In the rows, 128 means zero.
Named turns come first, each shown by rows before and after it. Which turns, in which order, take the first row of each pair that follows to the second? Write the first one first, as in the answered first pair.
Z_343 (before |-> after):
[143 110 149 122 134 113 139 145 165 145 130 137 129 129 135 127 143 117
 131  84 138 110 108 137 153 109 156 138 123 119 141 111] |-> [134 105 168 114 142 112 127 108 165 132 128 120 130 127 147 135 124 124
 131  89 123 128 117 131 158 103 135 136 137 114 132 105]
[117 130 128 128 140 135 121 102  94 117 151 108 123 106 128 127 119 142
 145 141 122 136 149 132  94 144  91 135 140 150 123 143] |-> [123 130 116 134 129 136 120 131  88 116 151 117 122 106 116 120 129 139
 140 157 129 132 145 136  92 148 104 130 135 144 115 146]
[107  96 158 119 142 127 127  93 128 101 137  91 139 149 164 139 119 141
 149  91 116 140 118 127 162 116 133 164 129 128 124 112] |-> [102 111 152 131 137 135 123 108 106  78 140  86 127 153 164 138 121 159
 131 134 108 153 119 125 156 128 119 142 144 105 101 123]
[158  87 124 168 110 124 144 126 123 132 110 154 101 151 176 119 209 161
 116 142 101 138 112 150 137 122 142 125  95 128 170 121] |-> [155  84 128 155 114 127 145 112 135 142 112 149 104 147 177 122 209 155
 124 129  99 139 116 147 139 121 138 134  96 138 178 118]
Z_503 (before |-> after):
[155 104 142 141 162 147 182 164 128 128 125 110 150 168 121 142 142 105
 116 112 128 135  95 135 155 100 164 103 133 129 137 102] |-> [149 114 128 157 149 147 180 181  98 116 126 113 142 171 105 135 144 116
 112 145 129 146  93 131 137 117 153  96 140 120 119 120]
[138 115 113 109 123 131 142 130 143 176 125 157 137 126 110 120 120  94
 163  78 148 105 134 127 115 131 136 165 105 160 159 140] |-> [123 144  86 136 110 136 124 140  83 136 127 143 123 128  96 117 114 125
 137 168 131 136 147 115  85 162  94 128 138 147 111 169]
[124 126 169  95 139 122 127  89 166 113 121 106 144 137 168 126 125 117
 125  86 110 131 120 133 154 111 134 128 120 117 153  86] |-> [138 131 113 125 116 136 148 178 137 145 127 163 136 137 120 104 152 100
 136 106 140  93 110 141 118 152 166 143 100 132 164 128]
[128 103 117 137 133 127 131 144 114 151 127 154 136 120 107 129 147 112
 153  88 136  96 124 112 107 136 125 165  89 149 147 131] |-> [114 122 107 153 129 128 115 132  76 109 129 139 123 122 111 131 139 143
 132 150 118 130 135  99  90 152  89 136 119 132 115 141]
Z_346 (before |-> after):
[ 96 128  90 138 144 123 133 158 128 153 117 134 138 122 105  98 136 113
 164 113 142 133 130 120 134 101 151 138 145 145 133 119] |-> [ 96 123 115 122 152 126 126 139 151 145 115 116 139 122 127 106 128 112
 152  98 134 140 129 123 155  79 152 131 146 134 134  98]
[143 109 123 115 125 150 113 164 135 128 125 135 122 156 125 116 128 143
 122 142 114 148 149 108 165 137 149 127 141  89 118 129] |-> [146 108 119 120 122 150 116 173 135 133 120 144 124 158 122 114 129 138
 121 149 122 149 143 106 157 141 155 131 141  91 120 133]
[132 131  95 109 116 119 147 156 133 173 126 160 129 144  97 127 139  98
 142 104 142  89 121 122 101 136 149 150 101 159 154 146] |-> [130 115 150  84 136 111 137 107 180 152 116 121 129 138 146 136 126 103
 131  74 129 108 121 128 145  94 150 139 106 135 153 104]
Z_660 (before |-> after):
[117 125  91 172 121 127 145 196 111 142 124 159 123 161  91 118 165 105
 131 140 153 113 120 141 117 143 151 137 131 127 126 140] |-> [109 127 104 178 123 130 134 184 108 104 128 137 117 161 113 123 160 124
 101 178 138 138 122 139 131 134 139 115 142  92 101 128]
[140 125  88 121 132 114 147 138 104 172 133 173 144 133 102 114 128 114
 159 102 137 105 130 149 100 143 134 143 121 154 153 162] |-> [157 119 106 145 117 126 161 190 122 147 134 169 127 137 112 105 143 120
 122 133 140 104 110 171 132 133 169 115 120 105 137 147]
[126 126  85 148 129 122 131 143 115 142 144 158 134 124 118 146 146 113
 152 127 146 100 130 121 120 138 134 142 107 150 137 147] |-> [137 132  96 158 118 130 136 173 121 127 138 156 123 129 131 143 157 123
 126 145 147  99 123 130 136 129 156 123 114 117 123 129]
Then:
(two turns a pair)
[123 154 100 149 117 142 129 163  86 117 126 141 100 157  77 106 124 143
 127 165 134 137 129 108  78 167 101 134 121 156 130 157] |-> [115 136 132 103 149 125 125  74 130 143 122 121 124 153 108 130 105 127
 158  82 118 143 133 100 102 138  88 160 111 185 168 135]
Z_503 then Z_660
[168 143 151 125 139 201 118 105 159 125 106 104 129 112 142 170 116 101
 109 131 127  91 121 164 142 154 141  94 163  56 143 147] |-> [155 155 119 131 134 200 105  95 117 123 112 109 125 109 116 170 108 109
 132 152 124 102 137 147 100 187 105 101 174  78 138 175]
Z_660 then Z_346
[112 136 135 119 141 109 111  93 106  95 134 113 115 133 144 144 109 153
 128 147 124 147 140 126 123 117  99 130 146 137 118 124] |-> [134 122 117 118 132 111 138 144 125 142 133 162 126 132 118 129 129 117
 150 101 149 106 122 136 124 124 143 157 113 158 157 139]
Z_660 then Z_660
[100 124  99 107 103 117 133  74 106 134 117 147 155 119 119 133 107 130
 173 118 126 123 145  80 123 163 131 158 143 159 137 167] |-> [107 116 112  95 105 115 141  82 137 149 112 148 159 117 129 131 110 113
 168  88 131 109 133  90 143 141 158 166 134 153 156 147]
Z_660 then Z_343
[129 103 175 143 184 119 127 165 149  98 141  98  98 146 143 124 131 171
 125 164 123 145  67 127 169 142 107 133  92 118 124  92] |-> [114 104 163 145 191 117 117 140 133  92 147  87  99 147 141 125 124 177
 138 173 112 159  75 113 156 152  84 135 104 128 120 101]
Z_343 then Z_660
[ 81  97 192 114 119 123 114  81 107  86 115 123 184 157 119 123 107 139
  84 170 100 155 144 121 142 121 120 108 133 114 138  99] |-> [ 94  87 202 105 118 127 131 101 136 105 111 129 181 152 127 120 116 120
  84 133 108 133 128 132 164 103 156 115 115 106 154  83]
Z_343 then Z_503
[116 119 106 111 148 118 129 102 131 177 126 140 127 118 137 112 139 115
 168 101 124 101 149 149  94 156 139 156 132 177 136 142] |-> [101 129 115 120 149 115 109  70 106 139 129 104 120 124 153 121 125 138
 152 150 107 138 157 138  95 155 100 128 160 157 105 142]
Z_343 then Z_343
[122 146 139 120 110  78 136 211 151 123 154 151 191 175  95 119 165 143
 167 120 147 119 124 135  96 191 139 124  86 174 112 142] |-> [103 137 175  88 143  63 115 121 166 116 150 108 207 171 132 144 135 143
 178  77 122 146 142 119 111 166  99 139  97 187 128 123]
Z_343 then Z_343
[143 111 135 130 122 125 144 158 158 141 117 136 121 123 144 130 140 122
 121 107 135 102 111 150 157 113 170 129 106 108 126 107] |-> [128 127 141 134 125 125 119 123 135 100 119 102 110 126 157 144 125 152
  98 157 111 144 124 136 152 116 132 102 135  87  93 107]
Z_503 then Z_503
[141 113 139 155 185 168 135 104 152 110 127 100 126 151 135 215  96 144
 142 165 123  91 131 121 145 149 155 106 126 107  99 150] |-> [140 112 145 144 188 165 132  92 156 121 125 100 130 152 140 219  93 139
 153 152 122  89 129 121 147 147 153 112 125 118 110 147]
Z_346 then Z_503
[ 85 124  88 145 144 112 110  79  75 110  85  73 103 148 144 135 114 136
 149 134 117 126 106 122 150 181 115 132  93 163 120 137] |-> [ 94 129  71 154 129 115 119 116  65 125  86  98 101 148 123 127 134 126
 155 132 127 108  97 125 142 189 134 140  80 168 129 149]
Z_343 then Z_660
[ 93 102 160  90 137 155 112  42 145 116 112  87 135 129 100 140 132 147
 114  79 125 137 149 104 123 136 126 143 105 122 130 141] |-> [102 119 129 132 111 173 119 116 108  87 113 100 112 142  77 125 147 170
  78 163 134 137 138 117 104 162 135 111 116  93  88 161]
Z_343 then Z_343
[143  96 122 106 127 112 156 100 159 143 137 133 127 106 116 157 164 106
 145  91 147 112 109 126 137 109 157 165  96 141 147 102] |-> [146  96 149 114 127 115 154  95 171 113 138 116 119 112 138 161 158 121
 113 120 139 124 108 128 157  92 158 139 108 109 123  77]
Z_660 then Z_343
[147 117 149 135 112 116 136 112 142 116 123 146 130 141 165 152 187 122
 102 179 119 111  66 184 156  83 161 129 106  78 114 109] |-> [120 136 106 146 111 119 120  94  69 112 128 149 127 139 129 152 177 138
 120 228 111 129  89 158 103 127 100 130 123 106 105 154]
Z_660 then Z_346
[136 194 136 111 129 128 142 152 159 134 172 173  93 122 156 144 126 173
 167 143 135  93 110 150  95 181 141 105 130 155 132 121] |-> [127 195 137 108 130 129 126 138 146 125 171 171  94 114 158 141 122 182
 165 155 125 109 116 144  87 183 119 106 142 159 129 123]
Z_343 then Z_503
[117 156  95 126 145 146 119 181 127 166 132 172 139 117 142 136 159  87
 145 112 163  94 135 138 119 138 147 160 125 113 162 140] |-> [ 98 155 144 102 166 135  90  89 139 125 126 110 141 115 192 157 131 106
 126 119 132 137 149 130 140 106 106 139 150  96 146 104]
Z_503 then Z_503
[163 138 194 160 110 124  80  79 164 104 128 142 100 123 143 120 153 112
  92  93 134 159 114 113 144 131  93 107 125  92 120 103] |-> [166 131 149 162 104 121  94 112 158 156 129 186 112 120 106 110 166  82
 130  56 152 123 116 115 115 154 110 145  98 132 151 135]
Z_660 then Z_503
[101 139 115 112 121 109 118 129 125 144 139 138 128 128 123 151 132 128
 139 121 128 119 140 128 100 117 106 124 124 157 133 139] |-> [115 125 141 103 120 109 128 138 160 141 137 131 123 128 136 148 136 120
 129 100 134 116 129 141 129  97 130 121 118 138 135 116]
Z_660 then Z_346
[127 147 111 141 128 106 123 149 110 159 133 110 146 125  95 126 104 117
 139 100 122 142 115 123  95 157  95 154 124 153 147 128] |-> [137 142 133 133 129 105 127 154 139 165 132 107 150 129 104 126 105 106
 140  71 124 132 106 127 119 138 116 156 113 149 157 110]
Z_660 then Z_343
[143 150 140 155 119 150 106 142 114  97 112 104 104 143 115 133 111 156
  92 184 111 152 110 133 139 125 130  83 154  92  91 113] |-> [135 154  99 159 119 147 107 145  77 117 115 131 114 147  77 132 111 154
 119 187 114 147 119 123  96 154 111  99 145 129 101 152]
Z_660 then Z_343
[131 139 111 144 141 106 119 111  70 117 139 130 145 116 150 123 122 114
 151 140 116 136 141  97 113 143  96 141 132 103 146 129] |-> [128 137 127 140 147 104 115 100  80 111 137 118 146 110 161 128 120 116
 145 138 109 139 142 101 124 132  95 132 132  94 143 115]
Z_503 then Z_343
[106 152 140 121 123 109 157 127 139 151 103 152 126 101  89 151 145 117
 207  98 140 106 145 128  91 159 111 133 113 193 196 138] |-> [ 92 168 151 122 128 111 127  80 116 101 104 113 122 106 110 159 124 152
 182 154 113 150 164 116  93 158  59 102 151 169 159 132]
Z_343 then Z_343
[ 95  95 191 132 145 107 111 112 176 140 119  92 108 112 128 158 129 129
 101  78  94 153 135 122 152 104 109 131 113 125 131 109] |-> [ 92 121 133 176 115 121 114 178 107 126 129 118  88 125  83 136 149 142
  90 167 101 151 135 119 103 155 100 116 125 124  96 159]
Z_503 then Z_503
[147 151 166 121 104 134 130  78 100  45 128 125 142  91 130 120 173 141
 103 146 133 128 137 101 151 120 170 136 153  94 122  63] |-> [134 144 138 101 112 125 133  43  88  94 131 145 164  87 104 128 169 118
 152  96 135 109 149  88 121 130 150 179 139 150 161  93]
Z_660 then Z_660
[122 137  96 126 122 100 118 148 105 127 165 168 154 130 107 129 158 126
 158 121 136 120 124 148 121 133 143 150  72 160 138 157] |-> [116 147 130 131 127  99 104 130 105  68 160 128 138 135 141 135 145 158
 116 173 120 155 124 147 147 119 130 105  99 111  95 132]
Z_660 then Z_503
[118 134 110 140 126 143 129 132 109 136 128 138 122 127 112 129 136 131
 146 136 131 123 128 123 114 143 110 133 127 133 120 138] |-> [115 132 123 131 131 136 122 107 110 126 131 118 118 123 124 133 128 138
 142 130 123 132 130 117 116 139  94 123 130 129 119 131]
Z_343 then Z_503
[146 131 121  99 142 141  88 131 115 103 155 133 139 106 138 106 111 152
 135 147 131 158 145 102  93 159  99  88 106  94 119 125] |-> [158 113 145  79 152 135 100 121 160 132 153 141 151  99 151 106 114 131
 149  89 139 140 137 113 119 134 126 109  88 109 151 107]
Z_503 then Z_660
[119 147 123 131 116 129 119 130 113 103 126 134 107 135 130 137 131 144
 113 160 143 128 112 137 140 136 117 116 123 101 119 123] |-> [120 145 104 136 116 127 118 131 102 111 128 146 112 136 113 130 130 137
 128 159 150 126 116 134 124 145 106 124 125 118 125 138]
Z_660 then Z_343
[145 119 135 127 158 120 121 105 173 126 127 135 136 134 163 142 122 118
  94  90 131 123 102 107 142  87 133 129 121 106 115 115] |-> [146 129 127 145 150 125 118 125 142 102 129 137 126 138 155 132 129 134
  76 136 129 136 103 108 136  98 125 110 133  80  92 121]
Z_343 then Z_343
[103 130 177 126  89 127 160 102 133 154 113 101 134 122 185 142 116 102
 124  96 125 109 132 175 146 140 116 163  94 107 139 143] |-> [107 146 154 152  68 136 164 154 105 136 113 114 124 129 172 125 125 116
 100 151 130 103 128 179 128 157 128 141  96  89 113 156]
Z_503 then Z_660
[131 126  90 126 121 123 145 125  94 182 146 131 142 115  96 136 171 112
 172 114 116  90 128 105  82 158 116 151 120 165 161 159] |-> [115 129  95 115 129 123 126  88  84 164 143 106 143 118 106 146 158 126
 167 127 100 113 142  94  79 162  86 142 134 162 151 156]
Z_343 then Z_503
[118 147  88 131 130 128 130 140  96 140 137 159 128 128 104 121 126 118
 146 133 140 117 132 134  98 162 126 141 127 157 136 162] |-> [110 154 103 136 131 131 120 131  89 108 136 134 118 127 118 122 119 138
 119 171 127 141 138 128 103 159 107 119 147 132 107 154]
Z_503 then Z_343
[137 130 110 121 131 170 103 131  93 119 147 121 113 102 120 128 151 127
 125 179 134 164 148 127  86 132 126  91 129 105  93 141] |-> [130 117 129  89 159 156  96  69 127 136 145 105 138  99 139 142 135 109
 147 111 123 166 155 117 105 104 113 119 122 129 122 120]
Z_660 then Z_503
[108  92 116  59 145  95 123  34  99 171  97 133 159 136 117 178 109 123
 144  74 118 136 146  59 103 124  94 207 122 195 173 119] |-> [163  88 150 109  92 125 172 208 164 141  92 158 122 147 135 143 159 121
  54 119 150  89  89 120 168  97 230 149  96  96 138  75]
Z_660 then Z_660
[102 123 111 140 120 134 101 134 131 146 112 124 130 121 136  78 117 101
 150  77 143 160 105 165 161 105 163 114  91 167 179 121] |-> [ 95 126 120 137 126 131  97 116 136 137 110 109 131 119 146  86 110 103
 146  78 140 165 109 159 164  95 149 118 100 166 177 117]
Z_343 then Z_660
[149 147 156 130  48 163 114 219 105  70 113 136 145  85 122 120 140 104
  61 201 137 138 113 148 113 157 153  77  94  56 110 171] |-> [155 115 174  76  77 140 131 161 177 150 108 151 179  76 129 135 135  50
 123  52 150  98 109 150 133 124 180 148  53 123 197 150]
Z_343 then Z_343
[135 117 114 113 120 124 142 138 109 163 127 141 131 116 111 142 142 112
 165 109 149 104 117 106 106 143 120 150 129 149 155 151] |-> [123 121 147 101 135 120 119  81 116 134 126 106 133 116 144 158 118 123
 151 113 129 135 128  98 126 126  96 136 148 136 138 126]
Z_503 then Z_503
[166 113 150 121  98 155 173 159 138 173 130 181 126 107 116  98 127 124
 118 115 136  90 129 141 107 106 195 157 114 142 161 137] |-> [169 105 190 106 108 151 165 127 163 156 124 145 126 104 149 109 116 125
 103 104 120 108 134 144 134  76 190 138 119 121 150 104]
Z_343 then Z_660
[147 160  62 133 153 124 169 150 108 124 139  92 118 125 123  90 121 120
 112 177 123  83 127 129 102 173 100 175 148 146  98 159] |-> [145 143  75 105 170 116 180 125 135 158 139  98 134 121 127  94 120 100
 137 113 126  70 127 126 109 153 109 203 130 176 131 145]
Z_343 then Z_343
[113 173  87 193 102 133 131 133  98  91 188 139 137 129  91  93 116 133
 102 158  95 122 136 121  97 166 102  86 112 101 104 167] |-> [127 162  73 184 103 129 138 138 105 129 185 162 146 123  77  90 121 110
 129 116 109  96 135 121  82 173 121 117  90 132 131 178]
Z_660 then Z_343
[153 101 158 131 100 133 116 180 153 103 132  94 106 134 132  98 186 139
  71 156 117 128 131 140 175  88 184 101 126  50 119 112] |-> [140 126 132 146  98 134  99 175 102  84 136  93 102 136 115  99 182 155
  70 205 105 150 149 120 140 117 146  94 147  56 100 140]
Z_660 then Z_343
[107 123 135  95 139 145 134  85 112  94 175  80 164  85 154 134 100 143
 128 132 118 155 142 129 121 150  75 126 150  98 111 144] |-> [114 121 104  97 133 142 151 114 106 139 180 121 172  88 120 129 109 118
 164  98 139 120 147 130  94 171  89 161 129 138 141 168]
Z_660 then Z_503
[158 121 156 141 108 134 179 197 181 137 155 132 112 134 132  80 104 129
 107 163 125 123  79 161 154  99 212 157 115 119  82  91] |-> [143 116 189 121 129 126 153 124 187 109 154  93 114 131 158  99  82 146
 100 169 103 154  92 150 173  82 174 148 132 110  74  67]
Z_343 then Z_660
[132 125  96 173  68 143 162 167 100  94 135 153 128 142 112 140 128 123
 125 140 177 133 128 106 108 170 120 144 135 153 112 137] |-> [129 101 152 134  93 132 159 105 164 106 127 126 141 134 151 156 115 109
 136  60 171 131 127 115 156 118 135 162 125 157 144  89]
Z_503 then Z_503
[113 110 123 155  93 141 168 155 125 121 162 131 130 120 119 110 126 122
 125 142 155  98 108 135 122 135 163 104 140 146 139 145] |-> [106 119 119 155  99 142 153 135 105 106 162 123 122 119 117 114 118 139
 126 169 150 118 117 128 103 144 131  96 151 153 120 151]
Z_343 then Z_503
[110 106  77 108  97 172 135 146  89 122 130 141 138 123 109 136 109 121
 126 106 121 135 119 167 132 162 133 112 153 124 139 155] |-> [106 103  83  91 108 163 126 108  93 127 129 128 147 115 122 145  99 117
 142  85 111 137 125 159 134 153 115 123 157 135 148 145]
Z_503 then Z_660
[127  79 152 134 125  77 106 105 120 155 136  99 127 132  93 165 147 127
 108  74 151 147 136 110 165 105 101 120  99 210 162 129] |-> [148  81 172 155 108  90 123 159 141 130 130 100 109 136 104 152 165 133
  68 100 156 136 114 125 195  90 141 101  94 162 142 106]
Z_660 then Z_660
